In the data rows, the value 500 means zero.
Some points, one per row:
610,444,488,486,377,272,453,669,557,598
350,568,414,136,498,686,489,597,515,597
463,533,459,208,494,835,455,402,576,589
691,459,537,524,363,311,353,651,564,569
788,525,487,716,424,413,435,549,310,483
607,459,506,688,282,473,382,617,614,471
617,431,571,174,441,698,475,468,509,646
557,551,458,139,517,742,494,517,424,544
553,495,456,289,468,853,527,418,462,534
464,543,483,169,565,876,478,443,427,536
657,679,424,550,497,492,398,589,468,221
022,460,587,616,551,274,548,467,735,631
569,585,621,769,389,518,225,419,686,411
089,517,708,491,644,256,616,421,593,518
767,377,543,852,363,338,354,571,582,422
553,525,435,147,511,833,371,525,483,604
680,524,470,281,568,818,479,465,341,412
136,418,660,662,486,198,596,492,630,655
616,443,530,637,313,374,338,612,563,668
233,431,543,605,615,237,656,405,727,434
027,360,580,722,546,281,500,507,803,595
363,468,560,532,576,212,689,511,371,615
432,551,482,515,609,367,714,468,365,395
610,590,460,857,391,434,183,540,567,542
574,490,423,280,483,838,524,501,371,539
586,500,377,139,549,722,525,471,497,575
570,554,457,075,618,740,459,461,493,489
356,516,507,218,431,754,412,498,725,539
697,470,479,442,621,713,539,451,218,441
341,451,571,670,619,252,696,400,613,310
773,483,477,697,361,513,421,558,355,522
539,534,450,583,420,804,571,408,385,436
572,543,435,098,634,753,393,529,388,584
478,516,500,483,346,395,341,602,600,752
577,509,464,285,473,789,490,507,330,613
723,532,380,414,454,437,309,674,473,583
12 more points follow, each with its number after it:
684,442,520,425,490,758,567,355,410,477 0
707,432,475,552,388,664,578,415,500,421 1
778,483,598,536,441,387,317,677,481,327 2
543,522,454,581,645,355,676,450,288,441 3
598,575,470,336,475,753,537,394,467,441 4
306,433,592,665,532,287,743,490,470,408 5
289,520,518,418,684,182,659,445,537,561 6
378,441,471,210,535,784,418,440,799,473 7
224,443,525,456,419,706,349,452,813,651 8
609,512,400,266,450,709,502,506,417,641 9
518,539,513,058,568,749,487,509,505,450 10
503,408,531,429,324,775,459,458,649,576 11
Which three of these numbered points are nearest to each point below, ignoring the 2 directions in which the first points spread most? Their numbers follow each, nearest first.
216,498,596,699,548,263,627,379,702,420 > 4 1 0
245,400,521,878,561,377,716,374,479,492 > 0 5 1
596,523,636,771,346,259,347,574,618,418 > 10 2 4
665,565,421,637,357,359,389,600,468,598 > 9 6 10
694,381,605,737,299,447,333,581,588,509 > 11 10 9
433,528,547,529,693,403,669,390,283,482 > 3 5 6
311,517,537,434,400,926,488,419,547,508 > 11 8 4
829,496,438,546,476,599,465,552,314,376 > 5 4 0
276,475,601,539,648,144,669,429,588,487 > 6 10 5
490,424,414,718,354,496,238,576,661,761 > 8 11 9
516,526,537,524,314,402,386,620,524,680 > 9 10 11
622,553,438,597,373,394,316,693,565,449 > 10 9 2
396,429,341,632,414,634,254,556,839,564 > 8 7 11
100,440,558,584,533,243,553,473,757,649 > 9 10 4
382,530,323,214,539,755,476,457,713,519 > 7 10 4
315,464,497,652,695,221,714,410,465,465 > 3 5 6
736,539,446,433,553,511,383,644,242,512 > 6 9 3
427,484,399,329,420,752,410,435,680,705 > 8 11 7
829,441,435,660,479,489,505,568,301,391 > 5 3 0
102,460,636,696,557,260,636,421,677,476 > 4 0 1
817,523,593,461,469,347,341,612,516,330 > 2 10 6
505,569,340,466,388,445,340,640,593,681 > 9 10 8
339,441,517,701,566,282,748,457,443,449 > 5 3 0
514,568,427,310,553,894,487,391,514,369 > 4 1 0
451,428,548,535,694,356,703,422,293,518 > 3 5 6
135,476,532,804,557,207,638,459,662,447 > 4 5 1
396,505,579,654,358,303,296,686,674,535 > 10 9 7
516,513,362,159,581,785,517,512,403,582 > 9 10 6
759,445,499,729,479,496,504,565,224,426 > 5 3 0
677,565,597,658,344,429,345,620,443,418 > 10 2 4
569,517,430,183,456,720,506,523,472,588 > 9 10 4
601,492,393,206,536,676,563,443,445,617 > 9 6 4
702,557,564,342,495,449,383,674,343,442 > 2 10 6
421,505,449,251,521,777,487,464,741,312 > 7 10 4
705,611,610,459,443,429,429,592,387,338 > 2 10 6
